128 stands for zero in the data rows.
Some points, each followed by its number:
tensor([122, 94, 78, 156, 121, 124, 146, 143, 131, 130, 109, 176, 147, 115,
        144, 123, 102, 134, 117, 142, 136, 108, 105, 112]) 0
tensor([127, 181, 97, 98, 146, 79, 106, 126, 255, 139, 116, 197, 197, 122,
        136, 145, 122, 154, 91, 96, 69, 180, 138, 147]) 1
tensor([132, 125, 92, 87, 167, 113, 147, 125, 125, 169, 98, 147, 88, 138,
        98, 94, 122, 143, 144, 128, 118, 113, 137, 131]) 2
tensor([137, 143, 113, 101, 111, 118, 155, 77, 178, 174, 168, 128, 119, 102,
        122, 97, 112, 151, 144, 101, 146, 154, 114, 143]) 3
tensor([69, 100, 137, 134, 73, 114, 182, 71, 186, 169, 168, 140, 124, 70,
        142, 96, 163, 193, 129, 89, 43, 242, 147, 155]) 4
tensor([163, 168, 139, 124, 138, 160, 109, 159, 88, 106, 111, 108, 118, 92,
        137, 177, 91, 46, 91, 148, 110, 92, 139, 94]) 5
tensor([145, 149, 94, 187, 125, 109, 78, 98, 58, 142, 230, 79, 134, 108,
        107, 155, 103, 105, 141, 96, 197, 153, 111, 145]) 6
tensor([141, 125, 169, 138, 103, 117, 111, 92, 146, 95, 113, 164, 122, 80,
        125, 132, 179, 119, 116, 126, 65, 124, 151, 134]) 7
tensor([191, 77, 112, 137, 195, 100, 125, 143, 110, 103, 159, 162, 159, 101,
        118, 115, 145, 147, 77, 150, 155, 81, 119, 135]) 8
tensor([110, 164, 139, 117, 146, 123, 148, 119, 135, 142, 197, 106, 173, 113,
        135, 112, 109, 127, 102, 102, 121, 172, 126, 111]) 9
tensor([151, 176, 104, 158, 138, 118, 92, 111, 98, 133, 190, 85, 121, 108,
        108, 148, 115, 83, 128, 121, 180, 116, 101, 149]) 10
tensor([104, 118, 112, 130, 143, 142, 130, 165, 100, 143, 70, 111, 96, 150,
        131, 132, 103, 124, 124, 143, 115, 135, 122, 113]) 11
tensor([91, 114, 114, 139, 90, 108, 155, 98, 201, 176, 136, 142, 132, 66,
        156, 123, 143, 183, 131, 93, 69, 217, 157, 141]) 12
tensor([161, 145, 159, 159, 103, 91, 139, 67, 169, 93, 196, 147, 160, 116,
        118, 124, 169, 144, 115, 126, 169, 140, 140, 176]) 13
tensor([139, 148, 150, 124, 136, 146, 120, 106, 121, 103, 151, 98, 121, 123,
        140, 136, 136, 105, 128, 127, 135, 142, 149, 139]) 14
tensor([159, 77, 191, 122, 136, 148, 127, 161, 51, 112, 99, 127, 126, 150,
        103, 127, 134, 131, 140, 162, 125, 75, 138, 128]) 15
tensor([88, 130, 132, 136, 92, 137, 159, 123, 160, 89, 125, 129, 85, 162,
        133, 114, 130, 132, 162, 135, 130, 157, 133, 150]) 16
tensor([169, 106, 104, 146, 164, 147, 92, 118, 91, 125, 173, 146, 129, 138,
        80, 113, 152, 165, 143, 148, 136, 122, 110, 142]) 17
tensor([166, 79, 200, 124, 127, 139, 149, 178, 35, 129, 97, 114, 137, 163,
        93, 126, 128, 136, 138, 172, 104, 56, 155, 128]) 18
tensor([101, 160, 142, 124, 134, 82, 150, 138, 169, 89, 96, 134, 109, 149,
        109, 136, 139, 98, 110, 128, 125, 116, 172, 92]) 19
tensor([95, 153, 54, 108, 156, 166, 121, 106, 97, 150, 123, 106, 101, 66,
        161, 147, 77, 82, 148, 104, 133, 136, 135, 121]) 20
tensor([95, 214, 112, 133, 181, 98, 96, 127, 156, 102, 103, 132, 131, 133,
        84, 171, 159, 107, 106, 144, 50, 128, 150, 136]) 21
tensor([167, 110, 36, 135, 71, 62, 177, 84, 120, 143, 234, 123, 99, 223,
        87, 120, 175, 179, 177, 144, 220, 157, 103, 226]) 22
tensor([98, 131, 132, 129, 140, 123, 159, 136, 112, 129, 126, 113, 148, 118,
        106, 128, 100, 58, 148, 109, 98, 121, 129, 128]) 23
tensor([115, 99, 95, 107, 142, 160, 138, 144, 178, 144, 83, 117, 116, 89,
        170, 145, 104, 114, 132, 139, 147, 122, 114, 108]) 24
tensor([164, 111, 113, 110, 187, 118, 156, 106, 167, 182, 109, 159, 178, 95,
        113, 104, 133, 153, 104, 92, 125, 107, 61, 90]) 25
tensor([160, 116, 96, 116, 116, 109, 63, 128, 111, 137, 146, 181, 150, 121,
        112, 151, 129, 115, 125, 147, 132, 133, 147, 148]) 26
tensor([126, 119, 162, 167, 115, 49, 144, 150, 187, 120, 126, 154, 121, 81,
        156, 146, 79, 136, 136, 112, 133, 109, 152, 133]) 27
tensor([133, 107, 142, 139, 137, 126, 149, 123, 113, 116, 137, 119, 124, 123,
        118, 116, 133, 132, 130, 133, 158, 108, 127, 128]) 28
tensor([142, 119, 151, 142, 119, 122, 138, 141, 109, 131, 65, 136, 87, 163,
        126, 138, 152, 150, 147, 138, 104, 111, 141, 121]) 29
tensor([93, 205, 152, 108, 128, 163, 132, 137, 157, 101, 93, 128, 133, 162,
        135, 101, 136, 108, 101, 130, 79, 142, 92, 99]) 30
tensor([205, 143, 191, 121, 139, 137, 126, 147, 124, 135, 133, 104, 135, 113,
        138, 144, 169, 156, 68, 126, 163, 85, 117, 87]) 31
tensor([125, 99, 76, 154, 177, 162, 95, 147, 84, 166, 158, 145, 169, 119,
        101, 138, 133, 147, 85, 145, 73, 159, 132, 145]) 32
tensor([64, 143, 147, 146, 150, 158, 174, 142, 137, 104, 82, 111, 131, 129,
        134, 93, 108, 116, 150, 101, 70, 117, 110, 141]) 33
tensor([111, 129, 145, 114, 165, 96, 128, 152, 150, 113, 135, 148, 144, 122,
        100, 152, 129, 133, 127, 95, 83, 153, 155, 149]) 34
tensor([84, 98, 99, 132, 106, 141, 151, 110, 169, 154, 96, 133, 102, 112,
        176, 99, 106, 180, 91, 111, 117, 190, 118, 104]) 35
tensor([174, 116, 159, 115, 143, 127, 76, 141, 87, 128, 145, 109, 148, 144,
        110, 154, 142, 133, 111, 178, 156, 84, 135, 99]) 36
tensor([70, 190, 118, 133, 151, 132, 189, 159, 85, 122, 119, 101, 234, 142,
        130, 99, 95, 69, 140, 53, 98, 85, 69, 143]) 37
tensor([160, 139, 157, 136, 80, 77, 129, 73, 186, 90, 208, 156, 161, 104,
        122, 110, 170, 150, 131, 137, 175, 128, 159, 170]) 38
tensor([119, 132, 99, 117, 141, 129, 97, 116, 137, 132, 128, 171, 179, 130,
        104, 145, 157, 161, 90, 143, 61, 145, 109, 134]) 39
tensor([210, 147, 137, 130, 89, 132, 19, 133, 104, 117, 103, 129, 96, 115,
        129, 193, 87, 87, 120, 174, 173, 94, 156, 97]) 40
tensor([151, 104, 166, 122, 100, 134, 152, 146, 109, 112, 58, 133, 82, 179,
        134, 137, 153, 156, 141, 130, 85, 101, 116, 129]) 41
tensor([175, 162, 102, 84, 131, 90, 119, 97, 198, 88, 172, 155, 162, 94,
        109, 137, 124, 105, 98, 108, 169, 113, 132, 142]) 42
Which two points above are nearest to each new point by angle? Their numbers follow each, nearest first.
tensor([129, 149, 124, 112, 166, 166, 85, 134, 135, 116, 171, 107, 188, 130,
        96, 151, 107, 133, 99, 166, 105, 136, 127, 129]) 32 39
tensor([128, 115, 128, 151, 93, 148, 133, 135, 147, 113, 105, 147, 100, 168,
        153, 109, 120, 104, 149, 145, 166, 112, 91, 147]) 16 41
tensor([142, 50, 163, 136, 140, 136, 98, 100, 102, 142, 145, 117, 158, 82,
        113, 122, 167, 193, 117, 110, 105, 142, 114, 114]) 17 32
tensor([114, 102, 99, 101, 132, 85, 80, 149, 161, 127, 126, 198, 227, 136,
        83, 139, 179, 196, 79, 144, 30, 166, 119, 125]) 39 1
tensor([120, 113, 124, 135, 144, 125, 131, 126, 162, 110, 132, 143, 156, 109,
        143, 143, 118, 124, 126, 97, 127, 132, 94, 119]) 25 1
tensor([127, 138, 108, 115, 86, 114, 121, 124, 142, 154, 126, 140, 107, 126,
        161, 114, 97, 130, 157, 116, 119, 179, 157, 118]) 12 35
tensor([157, 89, 94, 145, 73, 143, 60, 75, 120, 164, 144, 130, 35, 142,
        151, 126, 130, 178, 149, 163, 167, 177, 126, 143]) 22 17
tensor([157, 165, 96, 135, 126, 121, 47, 125, 93, 160, 110, 141, 50, 148,
        101, 171, 144, 121, 137, 165, 179, 120, 141, 88]) 40 36
tensor([150, 132, 97, 176, 143, 129, 83, 151, 96, 125, 157, 132, 133, 133,
        98, 192, 155, 108, 103, 139, 90, 125, 127, 160]) 32 26
tensor([147, 49, 197, 99, 75, 96, 141, 74, 143, 135, 130, 109, 145, 134,
        144, 86, 195, 192, 152, 138, 158, 119, 100, 127]) 38 28
tensor([125, 120, 177, 103, 96, 132, 151, 127, 139, 87, 99, 105, 114, 116,
        168, 135, 125, 111, 124, 115, 143, 107, 139, 98]) 19 41
tensor([81, 139, 133, 137, 93, 163, 159, 134, 154, 91, 115, 138, 61, 179,
        135, 124, 133, 120, 184, 124, 133, 167, 138, 172]) 16 33
tensor([155, 109, 140, 118, 127, 122, 160, 113, 136, 165, 138, 107, 179, 94,
        133, 120, 117, 128, 117, 94, 158, 115, 112, 132]) 25 3
tensor([123, 156, 87, 121, 167, 105, 130, 141, 163, 107, 110, 175, 138, 132,
        123, 123, 132, 103, 100, 129, 132, 121, 128, 147]) 1 42
tensor([170, 104, 135, 133, 108, 125, 100, 98, 128, 149, 152, 119, 156, 99,
        130, 118, 125, 151, 133, 135, 142, 140, 132, 145]) 38 13
tensor([114, 97, 176, 99, 135, 63, 207, 138, 159, 161, 99, 100, 128, 149,
        119, 103, 140, 176, 150, 99, 80, 137, 159, 143]) 4 34
tensor([76, 99, 133, 129, 63, 83, 158, 48, 236, 203, 127, 125, 145, 15,
        174, 98, 138, 204, 146, 26, 23, 246, 154, 162]) 12 4
tensor([148, 116, 131, 128, 137, 107, 137, 114, 150, 140, 118, 138, 126, 121,
        117, 130, 137, 132, 115, 134, 135, 115, 123, 124]) 25 8
tensor([157, 87, 146, 131, 85, 96, 143, 135, 80, 132, 118, 134, 130, 106,
        107, 160, 187, 154, 125, 125, 85, 89, 140, 121]) 18 15
tensor([87, 181, 106, 123, 150, 107, 153, 144, 204, 97, 147, 152, 85, 202,
        126, 117, 95, 108, 141, 112, 173, 144, 87, 148]) 16 19
tensor([38, 169, 149, 147, 112, 157, 255, 151, 159, 12, 151, 36, 103, 233,
        174, 49, 78, 63, 207, 51, 255, 126, 134, 156]) 16 33
tensor([114, 169, 85, 112, 161, 151, 110, 119, 104, 149, 139, 116, 113, 111,
        122, 118, 140, 148, 98, 139, 90, 146, 135, 129]) 32 39
tensor([101, 139, 130, 126, 156, 121, 166, 142, 128, 101, 122, 104, 139, 116,
        113, 144, 106, 55, 129, 109, 101, 111, 144, 133]) 23 37
tensor([213, 140, 120, 132, 120, 135, 65, 155, 146, 117, 79, 146, 90, 119,
        124, 181, 115, 74, 129, 185, 139, 99, 177, 123]) 40 5
tensor([109, 111, 155, 142, 135, 127, 211, 151, 152, 126, 110, 110, 119, 174,
        119, 77, 126, 136, 153, 115, 156, 126, 124, 141]) 16 33
tensor([142, 113, 94, 119, 174, 158, 114, 172, 88, 148, 145, 142, 165, 90,
        116, 149, 132, 141, 118, 138, 112, 127, 125, 122]) 32 8
tensor([57, 132, 84, 161, 133, 159, 98, 154, 165, 147, 107, 170, 125, 152,
        142, 112, 108, 157, 131, 132, 83, 149, 82, 114]) 35 0
tensor([134, 123, 189, 140, 101, 142, 156, 134, 129, 100, 100, 100, 108, 135,
        155, 145, 129, 75, 122, 145, 134, 89, 161, 101]) 5 19
tensor([188, 137, 118, 125, 108, 132, 67, 144, 128, 120, 92, 132, 114, 138,
        141, 172, 105, 109, 116, 175, 126, 109, 146, 119]) 40 5
tensor([126, 89, 96, 145, 120, 107, 127, 119, 157, 160, 97, 158, 89, 91,
        168, 156, 80, 129, 151, 115, 86, 169, 131, 146]) 12 35
tensor([123, 106, 145, 141, 84, 134, 120, 112, 119, 99, 119, 149, 109, 115,
        156, 139, 165, 139, 129, 152, 156, 118, 133, 102]) 7 40
tensor([151, 206, 103, 128, 160, 150, 8, 135, 101, 192, 114, 144, 22, 149,
        84, 166, 116, 90, 128, 195, 182, 72, 124, 84]) 40 36
tensor([142, 145, 143, 113, 123, 115, 122, 129, 118, 129, 105, 142, 130, 120,
        132, 129, 108, 105, 118, 140, 118, 108, 151, 125]) 5 40
tensor([51, 106, 121, 145, 122, 130, 153, 147, 111, 118, 106, 129, 152, 128,
        141, 148, 146, 111, 135, 131, 102, 121, 110, 116]) 33 37
tensor([151, 116, 173, 133, 100, 147, 153, 138, 112, 103, 107, 94, 112, 132,
        159, 150, 129, 80, 132, 131, 140, 93, 153, 99]) 5 15
tensor([133, 105, 140, 153, 89, 140, 139, 151, 162, 115, 117, 148, 99, 168,
        156, 111, 108, 108, 152, 143, 152, 128, 102, 141]) 16 41
tensor([132, 153, 114, 87, 165, 101, 111, 75, 158, 163, 174, 122, 135, 53,
        126, 156, 132, 163, 104, 78, 75, 181, 133, 131]) 12 4
tensor([153, 121, 124, 116, 125, 95, 141, 110, 139, 137, 151, 127, 80, 120,
        132, 144, 124, 135, 154, 121, 146, 152, 153, 170]) 22 3
tensor([140, 141, 131, 107, 117, 142, 107, 128, 148, 103, 139, 148, 144, 124,
        139, 95, 128, 98, 120, 154, 150, 87, 116, 99]) 42 36
tensor([108, 61, 160, 132, 112, 140, 133, 116, 102, 179, 190, 156, 192, 116,
        175, 68, 147, 167, 157, 66, 175, 132, 41, 77]) 25 9
tensor([196, 107, 163, 108, 139, 126, 91, 146, 83, 104, 133, 118, 166, 165,
        103, 159, 171, 146, 113, 191, 143, 73, 137, 97]) 36 15
tensor([79, 201, 62, 93, 197, 141, 67, 80, 109, 172, 161, 110, 110, 0,
        121, 158, 53, 136, 146, 81, 58, 173, 129, 127]) 20 9
tensor([134, 157, 130, 130, 128, 113, 145, 132, 134, 109, 113, 140, 129, 112,
        119, 159, 107, 76, 116, 135, 105, 122, 165, 135]) 5 19
tensor([18, 153, 115, 105, 186, 160, 110, 123, 157, 122, 135, 98, 185, 110,
        153, 50, 88, 111, 156, 74, 149, 71, 108, 60]) 37 33
tensor([104, 177, 23, 117, 175, 135, 122, 128, 210, 149, 123, 160, 110, 176,
        119, 105, 88, 147, 130, 111, 171, 187, 93, 174]) 1 3
tensor([28, 145, 107, 128, 120, 101, 161, 146, 113, 144, 162, 141, 152, 173,
        169, 115, 72, 111, 169, 60, 161, 145, 116, 101]) 37 9
